500 stands for zero in the data rows.
The table, row by row:
tensor([347, 425, 467, 337, 451, 421, 246, 618, 599])
tensor([219, 365, 515, 533, 633, 496, 691, 236, 248])
tensor([241, 350, 503, 483, 666, 544, 678, 280, 286])
tensor([872, 696, 512, 673, 449, 584, 721, 542, 602])
tensor([358, 478, 476, 317, 423, 447, 225, 550, 566])
tensor([336, 411, 490, 330, 450, 411, 255, 614, 505])
tensor([355, 420, 488, 315, 454, 429, 218, 633, 478])
tensor([352, 458, 476, 335, 431, 395, 251, 627, 515])
tensor([312, 402, 491, 335, 416, 350, 252, 578, 512])
tensor([839, 603, 439, 689, 468, 594, 648, 574, 623])
tensor([357, 457, 526, 311, 443, 356, 247, 593, 520])
tensor([236, 338, 501, 524, 670, 509, 687, 204, 293])
tensor([321, 458, 452, 328, 430, 432, 238, 623, 600])
tensor([376, 424, 502, 313, 432, 417, 239, 659, 535])
tensor([856, 702, 501, 737, 423, 561, 662, 526, 651])
tensor([838, 635, 481, 730, 479, 634, 686, 511, 571])
tensor([837, 653, 505, 689, 489, 578, 684, 564, 611])
tensor([830, 695, 545, 709, 472, 599, 737, 525, 617])
tensor([356, 413, 455, 309, 406, 400, 250, 624, 526])
tensor([365, 452, 512, 298, 443, 409, 220, 628, 559])
tensor([855, 680, 536, 674, 469, 591, 724, 535, 651])
tensor([246, 321, 468, 493, 675, 543, 662, 262, 278])
tensor([322, 429, 458, 333, 487, 377, 203, 620, 538])
tensor([362, 417, 533, 298, 424, 428, 204, 611, 528])
tensor([320, 446, 498, 321, 453, 349, 256, 611, 529])
tensor([350, 440, 504, 349, 471, 384, 175, 633, 547])
tensor([224, 356, 550, 564, 604, 573, 685, 240, 291])
tensor([364, 433, 490, 303, 445, 407, 199, 639, 553])
tensor([390, 465, 467, 326, 434, 433, 255, 638, 553])
tensor([224, 279, 538, 532, 630, 547, 685, 228, 325])
tensor([852, 662, 484, 679, 456, 618, 653, 532, 627])
tensor([793, 581, 533, 931, 685, 732, 999, 188, 371])
tensor([377, 484, 509, 336, 452, 355, 225, 606, 561])
tensor([311, 456, 489, 305, 467, 386, 233, 620, 563])
tensor([376, 441, 487, 355, 432, 392, 229, 599, 500])
tensor([357, 427, 498, 334, 481, 387, 280, 610, 538])
tensor([759, 554, 549, 925, 665, 744, 999, 186, 345])
tensor([859, 708, 498, 708, 417, 610, 638, 565, 603])
tensor([853, 709, 524, 674, 477, 590, 632, 498, 599])
tensor([344, 415, 480, 329, 457, 419, 236, 642, 528])
tensor([351, 490, 494, 295, 408, 371, 250, 640, 500])
tensor([795, 614, 478, 710, 474, 613, 681, 541, 617])
tensor([827, 695, 515, 719, 459, 627, 687, 569, 638])
tensor([369, 459, 484, 324, 427, 428, 256, 615, 539])
tensor([234, 335, 508, 530, 664, 556, 703, 230, 247])
tensor([359, 460, 471, 308, 438, 378, 221, 605, 501])
tensor([869, 680, 505, 708, 499, 618, 678, 542, 656])
tensor([862, 707, 512, 717, 458, 556, 679, 587, 633])
tensor([371, 424, 532, 294, 463, 420, 218, 599, 551])
tensor([727, 578, 509, 931, 633, 772, 999, 149, 341])
tensor([366, 469, 482, 359, 462, 427, 236, 593, 521])
tensor([776, 583, 506, 879, 655, 732, 999, 207, 359])
tensor([846, 634, 500, 718, 453, 606, 689, 562, 639])
tensor([324, 435, 495, 339, 412, 403, 230, 608, 540])
tensor([753, 561, 519, 921, 620, 746, 999, 162, 346])
tensor([372, 458, 524, 305, 420, 376, 261, 597, 560])
tensor([861, 641, 516, 689, 462, 572, 628, 541, 650])
tensor([286, 330, 494, 516, 676, 528, 742, 277, 241])
tensor([386, 431, 506, 280, 464, 425, 257, 614, 556])
tensor([365, 438, 520, 255, 448, 411, 266, 642, 534])
tensor([211, 332, 511, 544, 668, 545, 671, 226, 336])
tensor([843, 688, 482, 696, 462, 598, 671, 509, 615])
tensor([372, 404, 479, 317, 406, 371, 214, 647, 505])
tensor([724, 532, 528, 865, 639, 739, 999, 143, 342])
tensor([370, 432, 468, 298, 473, 373, 249, 560, 569])
tensor([248, 326, 482, 527, 651, 552, 689, 294, 255])
tensor([327, 441, 494, 326, 447, 392, 246, 631, 575])
tensor([883, 627, 483, 721, 472, 551, 659, 513, 597])
tensor([352, 440, 497, 317, 474, 428, 205, 626, 584])
tensor([342, 434, 488, 333, 446, 341, 224, 590, 600])
tensor([378, 447, 493, 310, 411, 368, 261, 599, 533])
tensor([378, 472, 513, 289, 424, 375, 247, 552, 485])
tensor([887, 674, 454, 714, 456, 532, 683, 574, 578])
tensor([225, 340, 481, 530, 619, 586, 717, 238, 303])
tensor([882, 683, 503, 715, 424, 620, 704, 553, 588])
tensor([361, 457, 540, 309, 415, 384, 260, 638, 522])
tensor([226, 347, 543, 562, 678, 580, 708, 251, 268])
tensor([769, 582, 555, 951, 643, 783, 999, 154, 287])
tensor([307, 458, 521, 340, 414, 381, 235, 575, 544])
tensor([338, 471, 458, 340, 444, 352, 213, 656, 561])
tensor([306, 465, 485, 337, 502, 376, 224, 600, 510])
tensor([799, 691, 510, 681, 426, 549, 672, 517, 600])
tensor([834, 700, 499, 693, 445, 608, 669, 561, 600])
tensor([252, 351, 523, 503, 607, 537, 715, 256, 265])
tensor([376, 430, 506, 357, 437, 390, 187, 606, 517])
tensor([331, 457, 506, 318, 414, 374, 230, 615, 520])
tensor([832, 674, 501, 650, 488, 609, 661, 564, 601])
tensor([380, 412, 545, 309, 428, 373, 227, 615, 550])
tensor([258, 343, 509, 550, 652, 610, 674, 268, 270])
tensor([852, 679, 486, 705, 469, 590, 652, 541, 605])
tensor([831, 678, 493, 709, 487, 607, 651, 537, 615])
tensor([828, 664, 539, 729, 431, 641, 655, 606, 595])
tensor([346, 454, 462, 305, 418, 409, 216, 588, 554])
tensor([332, 458, 470, 300, 398, 352, 258, 591, 496])
tensor([733, 562, 539, 910, 711, 761, 999, 158, 322])
tensor([834, 680, 526, 695, 462, 607, 689, 535, 633])
tensor([365, 487, 475, 300, 430, 371, 208, 609, 524])
tensor([864, 702, 500, 732, 478, 583, 665, 515, 562])
tensor([343, 460, 515, 298, 471, 402, 238, 598, 552])
tensor([347, 442, 520, 331, 430, 424, 241, 617, 501])
tensor([363, 444, 465, 315, 445, 396, 213, 589, 512])
tensor([365, 476, 493, 291, 436, 412, 256, 666, 581])
tensor([386, 433, 499, 342, 432, 379, 210, 685, 539])
tensor([726, 588, 490, 837, 682, 728, 999, 143, 365])
tensor([753, 598, 533, 883, 722, 742, 999, 214, 388])
tensor([350, 429, 486, 309, 442, 382, 262, 603, 558])
tensor([214, 276, 491, 473, 696, 512, 680, 260, 269])
tensor([387, 452, 484, 323, 472, 379, 247, 675, 538])
tensor([333, 411, 471, 270, 469, 375, 251, 616, 536])
tensor([810, 683, 503, 680, 471, 618, 673, 544, 594])
tensor([218, 331, 517, 513, 637, 513, 683, 279, 289])
tensor([847, 680, 511, 687, 475, 588, 643, 550, 614])
tensor([753, 566, 547, 899, 696, 724, 999, 166, 315])
tensor([840, 664, 483, 695, 507, 559, 638, 569, 601])
tensor([326, 452, 493, 335, 469, 409, 237, 643, 552])
tensor([343, 460, 474, 321, 476, 361, 197, 626, 493])
tensor([253, 313, 502, 543, 628, 539, 699, 262, 254])
tensor([366, 426, 512, 299, 432, 333, 218, 580, 496])
tensor([891, 644, 544, 708, 512, 575, 657, 547, 608])
tensor([757, 567, 514, 869, 645, 733, 999, 151, 371])
tensor([341, 431, 489, 319, 433, 395, 256, 642, 548])
tensor([207, 357, 473, 522, 623, 541, 674, 246, 277])
tensor([836, 679, 470, 713, 443, 613, 689, 532, 627])
tensor([341, 441, 497, 300, 437, 396, 299, 592, 527])
tensor([840, 657, 513, 667, 451, 603, 694, 514, 642])
tensor([826, 651, 459, 690, 442, 572, 672, 560, 623])
tensor([338, 443, 472, 296, 429, 423, 229, 625, 542])
tensor([266, 363, 463, 517, 649, 513, 647, 238, 292])
tensor([348, 466, 453, 294, 459, 376, 247, 599, 513])
tensor([358, 458, 498, 320, 465, 391, 238, 634, 554])
tensor([373, 450, 507, 331, 420, 437, 198, 613, 548])
tensor([356, 422, 518, 269, 453, 421, 239, 558, 532])
tensor([241, 328, 492, 531, 623, 524, 674, 245, 256])
Each row is made from 2 hidden switches, each on (1) or off (0), listed from the one that spreads the rows most. Each is on in fewer than half of the rows of the table.
Rows drawn again from the table, each followed by whether each switch is on (1) or off (0), in that order:
tensor([336, 411, 490, 330, 450, 411, 255, 614, 505]) 0 0
tensor([218, 331, 517, 513, 637, 513, 683, 279, 289]) 0 1
tensor([376, 430, 506, 357, 437, 390, 187, 606, 517]) 0 0
tensor([207, 357, 473, 522, 623, 541, 674, 246, 277]) 0 1
tensor([852, 662, 484, 679, 456, 618, 653, 532, 627]) 1 0
tensor([363, 444, 465, 315, 445, 396, 213, 589, 512]) 0 0
tensor([321, 458, 452, 328, 430, 432, 238, 623, 600]) 0 0
tensor([726, 588, 490, 837, 682, 728, 999, 143, 365]) 1 1
tensor([855, 680, 536, 674, 469, 591, 724, 535, 651]) 1 0
tensor([253, 313, 502, 543, 628, 539, 699, 262, 254]) 0 1
tensor([372, 404, 479, 317, 406, 371, 214, 647, 505]) 0 0
tensor([258, 343, 509, 550, 652, 610, 674, 268, 270]) 0 1
tensor([378, 447, 493, 310, 411, 368, 261, 599, 533]) 0 0
tensor([338, 443, 472, 296, 429, 423, 229, 625, 542]) 0 0
tensor([312, 402, 491, 335, 416, 350, 252, 578, 512]) 0 0
tensor([376, 424, 502, 313, 432, 417, 239, 659, 535]) 0 0
tensor([839, 603, 439, 689, 468, 594, 648, 574, 623]) 1 0
tensor([347, 425, 467, 337, 451, 421, 246, 618, 599]) 0 0
tensor([799, 691, 510, 681, 426, 549, 672, 517, 600]) 1 0
tensor([286, 330, 494, 516, 676, 528, 742, 277, 241]) 0 1
tensor([387, 452, 484, 323, 472, 379, 247, 675, 538]) 0 0
tensor([370, 432, 468, 298, 473, 373, 249, 560, 569]) 0 0
tensor([882, 683, 503, 715, 424, 620, 704, 553, 588]) 1 0
tensor([853, 709, 524, 674, 477, 590, 632, 498, 599]) 1 0
tensor([369, 459, 484, 324, 427, 428, 256, 615, 539]) 0 0
tensor([861, 641, 516, 689, 462, 572, 628, 541, 650]) 1 0
tensor([320, 446, 498, 321, 453, 349, 256, 611, 529]) 0 0
tensor([810, 683, 503, 680, 471, 618, 673, 544, 594]) 1 0
tensor([838, 635, 481, 730, 479, 634, 686, 511, 571]) 1 0
tensor([769, 582, 555, 951, 643, 783, 999, 154, 287]) 1 1
tensor([795, 614, 478, 710, 474, 613, 681, 541, 617]) 1 0
tensor([891, 644, 544, 708, 512, 575, 657, 547, 608]) 1 0
tensor([226, 347, 543, 562, 678, 580, 708, 251, 268]) 0 1
tensor([224, 356, 550, 564, 604, 573, 685, 240, 291]) 0 1
tensor([377, 484, 509, 336, 452, 355, 225, 606, 561]) 0 0
tensor([724, 532, 528, 865, 639, 739, 999, 143, 342]) 1 1
tensor([211, 332, 511, 544, 668, 545, 671, 226, 336]) 0 1
tensor([322, 429, 458, 333, 487, 377, 203, 620, 538]) 0 0
tensor([338, 471, 458, 340, 444, 352, 213, 656, 561]) 0 0
tensor([346, 454, 462, 305, 418, 409, 216, 588, 554]) 0 0
tensor([348, 466, 453, 294, 459, 376, 247, 599, 513]) 0 0
tensor([753, 598, 533, 883, 722, 742, 999, 214, 388]) 1 1
tensor([311, 456, 489, 305, 467, 386, 233, 620, 563]) 0 0
tensor([852, 679, 486, 705, 469, 590, 652, 541, 605]) 1 0
tensor([225, 340, 481, 530, 619, 586, 717, 238, 303]) 0 1
tensor([224, 279, 538, 532, 630, 547, 685, 228, 325]) 0 1
tensor([266, 363, 463, 517, 649, 513, 647, 238, 292]) 0 1
tensor([219, 365, 515, 533, 633, 496, 691, 236, 248]) 0 1
tensor([234, 335, 508, 530, 664, 556, 703, 230, 247]) 0 1
tensor([343, 460, 474, 321, 476, 361, 197, 626, 493]) 0 0
tensor([859, 708, 498, 708, 417, 610, 638, 565, 603]) 1 0
tensor([872, 696, 512, 673, 449, 584, 721, 542, 602]) 1 0
tensor([358, 478, 476, 317, 423, 447, 225, 550, 566]) 0 0
tensor([846, 634, 500, 718, 453, 606, 689, 562, 639]) 1 0
tensor([837, 653, 505, 689, 489, 578, 684, 564, 611]) 1 0
tensor([727, 578, 509, 931, 633, 772, 999, 149, 341]) 1 1
tensor([840, 657, 513, 667, 451, 603, 694, 514, 642]) 1 0
tensor([248, 326, 482, 527, 651, 552, 689, 294, 255]) 0 1
tensor([352, 458, 476, 335, 431, 395, 251, 627, 515]) 0 0
tensor([241, 350, 503, 483, 666, 544, 678, 280, 286]) 0 1
tensor([843, 688, 482, 696, 462, 598, 671, 509, 615]) 1 0
tensor([793, 581, 533, 931, 685, 732, 999, 188, 371]) 1 1
tensor([759, 554, 549, 925, 665, 744, 999, 186, 345]) 1 1
tensor([357, 457, 526, 311, 443, 356, 247, 593, 520]) 0 0
tensor([365, 476, 493, 291, 436, 412, 256, 666, 581]) 0 0
tensor([371, 424, 532, 294, 463, 420, 218, 599, 551]) 0 0
tensor([352, 440, 497, 317, 474, 428, 205, 626, 584]) 0 0
tensor([351, 490, 494, 295, 408, 371, 250, 640, 500]) 0 0
tensor([236, 338, 501, 524, 670, 509, 687, 204, 293]) 0 1
tensor([307, 458, 521, 340, 414, 381, 235, 575, 544]) 0 0
tensor([343, 460, 515, 298, 471, 402, 238, 598, 552]) 0 0
tensor([332, 458, 470, 300, 398, 352, 258, 591, 496]) 0 0
tensor([366, 426, 512, 299, 432, 333, 218, 580, 496]) 0 0
tensor([828, 664, 539, 729, 431, 641, 655, 606, 595]) 1 0
tensor([390, 465, 467, 326, 434, 433, 255, 638, 553]) 0 0
tensor([364, 433, 490, 303, 445, 407, 199, 639, 553]) 0 0
tensor([776, 583, 506, 879, 655, 732, 999, 207, 359]) 1 1
tensor([834, 680, 526, 695, 462, 607, 689, 535, 633]) 1 0
tensor([341, 431, 489, 319, 433, 395, 256, 642, 548]) 0 0
tensor([847, 680, 511, 687, 475, 588, 643, 550, 614]) 1 0
tensor([378, 472, 513, 289, 424, 375, 247, 552, 485]) 0 0
tensor([376, 441, 487, 355, 432, 392, 229, 599, 500]) 0 0
tensor([757, 567, 514, 869, 645, 733, 999, 151, 371]) 1 1
tensor([246, 321, 468, 493, 675, 543, 662, 262, 278]) 0 1
tensor([350, 429, 486, 309, 442, 382, 262, 603, 558]) 0 0
tensor([359, 460, 471, 308, 438, 378, 221, 605, 501]) 0 0
tensor([333, 411, 471, 270, 469, 375, 251, 616, 536]) 0 0
tensor([831, 678, 493, 709, 487, 607, 651, 537, 615]) 1 0
tensor([358, 458, 498, 320, 465, 391, 238, 634, 554]) 0 0
tensor([827, 695, 515, 719, 459, 627, 687, 569, 638]) 1 0
